Here are some points:
(0.22, 0.23, 1.94, -3.75, -0.14, 1.12, -1.36, -1.37, -2.15, -0.48, -0.42, -0.56, 1.03, 0.30, -1.55, 0.74)
(-0.65, 2.12, -0.66, 2.28, 1.15, -1.86, 0.48, 0.89, 2.69, 0.83, 2.31, 0.73, -1.61, -0.61, 0.39, 0.02)
(0.65, 1.81, 0.44, -0.90, -1.15, 0.17, -1.63, -0.40, -0.40, 0.16, -1.29, 0.69, 1.40, 0.12, -1.97, -0.05)
(-1.61, 0.90, -0.33, 0.54, -0.82, 0.74, -1.60, 1.38, -0.74, 1.25, -1.27, -0.26, -0.32, -0.55, -1.57, -2.42)
(0.43, 0.31, -0.83, 0.34, -0.26, -0.12, -1.29, 1.02, 1.21, -0.87, 0.01, 0.54, -0.43, -0.30, -0.55, -0.46)
(0.97, 0.78, 0.94, -1.67, -1.25, 2.15, -0.15, -1.24, -0.79, 0.63, -0.96, -0.06, 0.03, 0.34, -1.49, 0.71)
(-0.10, 0.55, -0.71, -0.65, 0.19, -1.41, 0.39, -0.23, 0.02, -1.06, 0.48, 0.01, 0.53, -0.37, 0.36, 1.78)
(-0.01, 0.72, -0.23, 1.57, 0.47, -0.24, 0.31, -0.22, 1.17, -0.46, -0.10, 0.08, -0.33, 0.56, -0.29, 0.60)
(-0.51, 0.76, 0.02, 0.58, 0.46, -1.58, -0.59, 0.66, 0.66, 0.11, 0.62, -0.28, -0.76, -0.61, -0.13, 0.05)
(-0.54, 0.51, -0.50, 0.62, -0.13, -1.25, 0.15, 0.39, 0.15, 0.95, 0.69, -0.13, 0.33, 0.00, 0.55, -1.49)
(-0.78, -0.02, -0.07, 0.97, 1.11, -0.56, 0.34, 0.39, -0.15, -0.38, 1.15, -0.06, 0.10, 0.90, 1.34, 2.48)
(0.17, 0.00, 0.47, -0.50, 0.67, -0.71, 0.23, 0.18, -0.87, 0.47, -0.68, -0.83, -0.72, 0.43, -0.88, 1.61)
(0.07, -0.43, 0.43, -2.54, -1.51, 2.28, -1.78, -1.28, -0.39, -1.34, -1.17, 0.05, 0.25, -0.19, -2.71, -1.69)
(1.55, 0.45, 1.04, 0.40, 0.63, 0.94, 1.57, -0.91, -0.33, -0.24, -0.06, 1.01, -0.09, 0.68, 0.63, 1.97)
(-1.88, -0.31, -0.61, 0.11, -0.09, -0.40, -0.34, 1.41, -0.74, 0.74, -0.57, -1.01, 0.47, -0.79, 0.85, -2.07)
(0.61, -0.39, 2.14, -0.50, -0.57, 0.86, -1.11, -1.32, -0.46, -0.91, 0.89, -0.29, 1.62, 0.11, -1.80, 0.22)
Then 12 other points, each followed by its number:
(-0.38, 0.49, -0.77, 0.35, 0.62, -1.22, 0.07, 0.44, -0.09, 0.09, 0.50, 0.05, -0.03, -0.66, 0.84, -0.19) 0
(-0.43, -0.36, -0.32, 0.98, -0.53, -0.35, -0.63, 0.80, 1.04, -0.44, 0.45, 0.76, -0.81, -0.77, 0.28, 0.09) 1
(-0.62, 2.09, -1.33, 1.42, 2.30, -0.94, 2.37, 0.86, 2.34, -0.63, 1.02, -0.05, -1.26, -1.48, 1.84, 3.02) 2
(1.60, 1.32, -1.16, 2.21, -0.63, 0.29, 0.57, 0.96, 0.38, 0.57, 0.10, 2.62, -0.23, 1.72, 1.19, 0.34) 3
(-1.32, 0.02, -1.64, 0.98, 0.15, -1.71, -0.24, 0.96, 1.05, -0.48, 1.12, 0.75, 0.06, -1.18, 0.84, -0.44) 4
(0.18, -1.24, 0.66, -0.89, 0.36, 0.17, 0.28, -0.32, 0.07, -0.51, 0.24, -1.19, -0.10, -1.63, 0.33, -0.72) 5
(-1.75, 0.65, -1.00, 2.29, 0.09, -1.21, 1.24, 1.30, 1.95, 0.22, 0.67, 0.20, -1.34, -1.38, 2.09, -1.22) 6
(0.12, -0.14, -0.10, -0.27, 0.17, -0.43, 0.74, -0.07, 1.19, -0.59, 0.86, -0.57, -0.87, -1.39, 0.35, 0.36) 7
(-1.32, -1.03, -0.50, -0.54, -0.64, -0.55, -1.18, -0.70, 0.28, -1.52, 0.47, -0.93, 0.52, -1.36, 0.24, -1.05) 8
(0.30, 0.50, -1.56, -0.01, -0.34, -1.35, -0.10, 0.44, 1.01, 1.12, 0.87, -0.12, 0.32, -0.55, 0.68, -2.18) 9
(-0.46, -1.52, -0.79, -0.61, 0.36, -0.79, -0.89, -0.41, 0.45, -0.50, 1.30, -0.05, 1.46, 0.00, 0.73, -0.87) 10
(2.13, 1.55, 0.96, 1.25, 0.24, 1.91, 1.08, -0.75, -0.93, 0.31, -0.93, 1.85, -0.45, 2.40, -0.20, 1.68) 11
Which three of these numbered points are nearest to each point below by angle, seen from the average point of the first points? Their numbers follow each, nearest first.
(1.81, -0.02, -1.21, 0.88, -0.25, -0.02, 1.27, 0.03, 0.27, 0.05, 0.72, 0.97, -0.40, 0.91, 0.91, 0.58) > 3 11 2
(1.36, 0.41, 0.41, -0.36, -1.10, 1.57, 0.77, -1.69, 0.01, 0.30, -0.88, 0.71, -0.20, 0.93, -1.90, 1.11) > 11 3 7
(1.48, 1.14, 0.99, -0.15, 0.68, 1.68, 0.06, -1.17, 0.50, -0.84, -0.32, 0.84, -0.02, 0.64, -1.38, 1.08) > 11 3 2
(-1.62, -0.98, 1.26, -0.11, 1.19, 0.02, 1.05, -0.16, -0.51, -0.06, -0.31, -1.17, -0.11, -0.50, -0.25, -0.71) > 5 8 7
(-2.64, -0.30, 0.58, 2.40, 0.46, 0.19, 0.44, 0.76, 0.54, -0.37, -0.65, -1.27, 0.05, -1.45, 1.19, -0.96) > 6 4 1
(0.09, -2.07, 1.68, -0.37, 1.58, 0.83, 2.53, -0.74, -1.48, 0.00, 0.10, -1.44, -0.16, -0.28, 1.45, 1.28) > 5 7 2
Here are 12 other points, each followed by its number:
(-0.62, -0.09, -1.17, -1.99, -0.41, -0.85, -0.08, 0.78, -0.99, 0.46, -0.70, -0.94, 0.68, 0.11, 0.23, 0.74) 0
(-1.66, -0.32, -1.77, 0.63, -1.05, -1.29, -0.37, 0.66, -0.45, 0.34, -0.12, -1.03, -0.21, -1.24, 0.31, -2.72) 1
(1.49, 0.20, -0.15, -0.67, -0.54, 0.66, 0.62, -0.56, -0.73, 0.57, -0.87, 0.67, -0.02, 1.07, -0.67, -0.45) 2
(0.89, -0.87, 0.57, -0.32, -0.33, 0.21, -0.52, -1.11, -0.72, -0.30, 0.22, -0.03, 0.87, 0.80, -0.17, 0.66) 3
(-0.58, 0.04, 0.13, 1.69, 0.00, 0.09, 0.43, 0.32, 0.02, 0.47, -1.00, 0.37, -0.43, -0.28, 0.81, -0.25) 4
(0.81, 2.19, -0.23, 2.53, 0.73, 0.44, 1.09, 0.62, 1.05, 0.90, 0.26, 1.08, -1.12, 1.80, -0.11, -0.11) 5
(-0.29, -0.10, -1.88, 1.77, -0.33, 0.11, 0.65, 0.41, 1.48, -1.44, -0.17, 0.43, -1.19, -0.82, 1.13, -0.97) 6
(-0.49, 0.22, -1.15, 0.54, -1.41, -0.05, -0.90, 1.53, -0.05, 0.41, -1.38, 2.03, -0.07, 0.77, 0.60, -2.17) 7
(2.39, 1.01, 1.34, 1.50, -1.12, 1.72, 0.08, -0.20, -1.31, 1.34, -0.42, 2.52, -0.53, 3.77, -0.99, 0.11) 8
(0.72, 0.33, -0.02, -0.86, -0.59, 0.36, -0.69, 0.19, -0.44, 0.26, 0.25, -0.57, 0.02, 0.39, -0.99, -0.07) 9
(0.81, 0.71, 1.28, 0.72, 0.33, 1.36, 0.32, -0.17, -0.22, -0.31, 0.08, 0.88, -0.53, 1.34, -0.91, 1.50) 10
(-1.36, 0.85, -0.80, 1.46, 1.79, -1.35, 2.17, 0.71, 0.29, 0.44, 0.68, -1.06, -0.70, -1.39, 1.38, 1.00) 11
Which three of these numbered points are nearest to each point below by angle, seen from the average point of the first points? Their numbers follow each, nearest first.
(-1.67, -0.86, 0.62, -0.92, -0.43, 0.31, -0.05, 0.47, -1.05, 0.31, -1.65, 0.40, -0.26, -0.01, -0.91, -0.65) > 7 0 1
(-1.36, -0.65, -2.24, -1.28, -0.48, -1.56, 0.53, 1.03, -0.58, 0.73, -0.33, -1.28, -0.04, -1.31, 1.48, -2.38) > 1 0 7
(0.41, 0.58, -0.55, 0.07, -0.39, -0.47, -0.25, 0.00, 1.05, -0.28, 0.65, 0.22, -0.40, 0.62, 0.81, -0.16) > 6 5 7
(0.60, 0.06, -0.18, -0.03, -0.09, 1.42, 0.20, -0.27, 0.97, -0.74, -0.05, 0.72, 0.00, 0.49, -0.04, 0.55) > 10 6 2
(0.36, 2.17, 1.91, 1.23, -0.78, 1.45, 0.91, -0.02, -2.18, 2.32, -1.13, 0.23, -0.65, 1.11, -0.71, -0.55) > 8 2 5
(0.17, 0.10, -2.07, -0.60, -0.65, -0.33, 0.17, 0.52, 0.24, 0.21, -0.58, -0.61, 0.17, -0.45, -0.21, -2.21) > 1 7 6
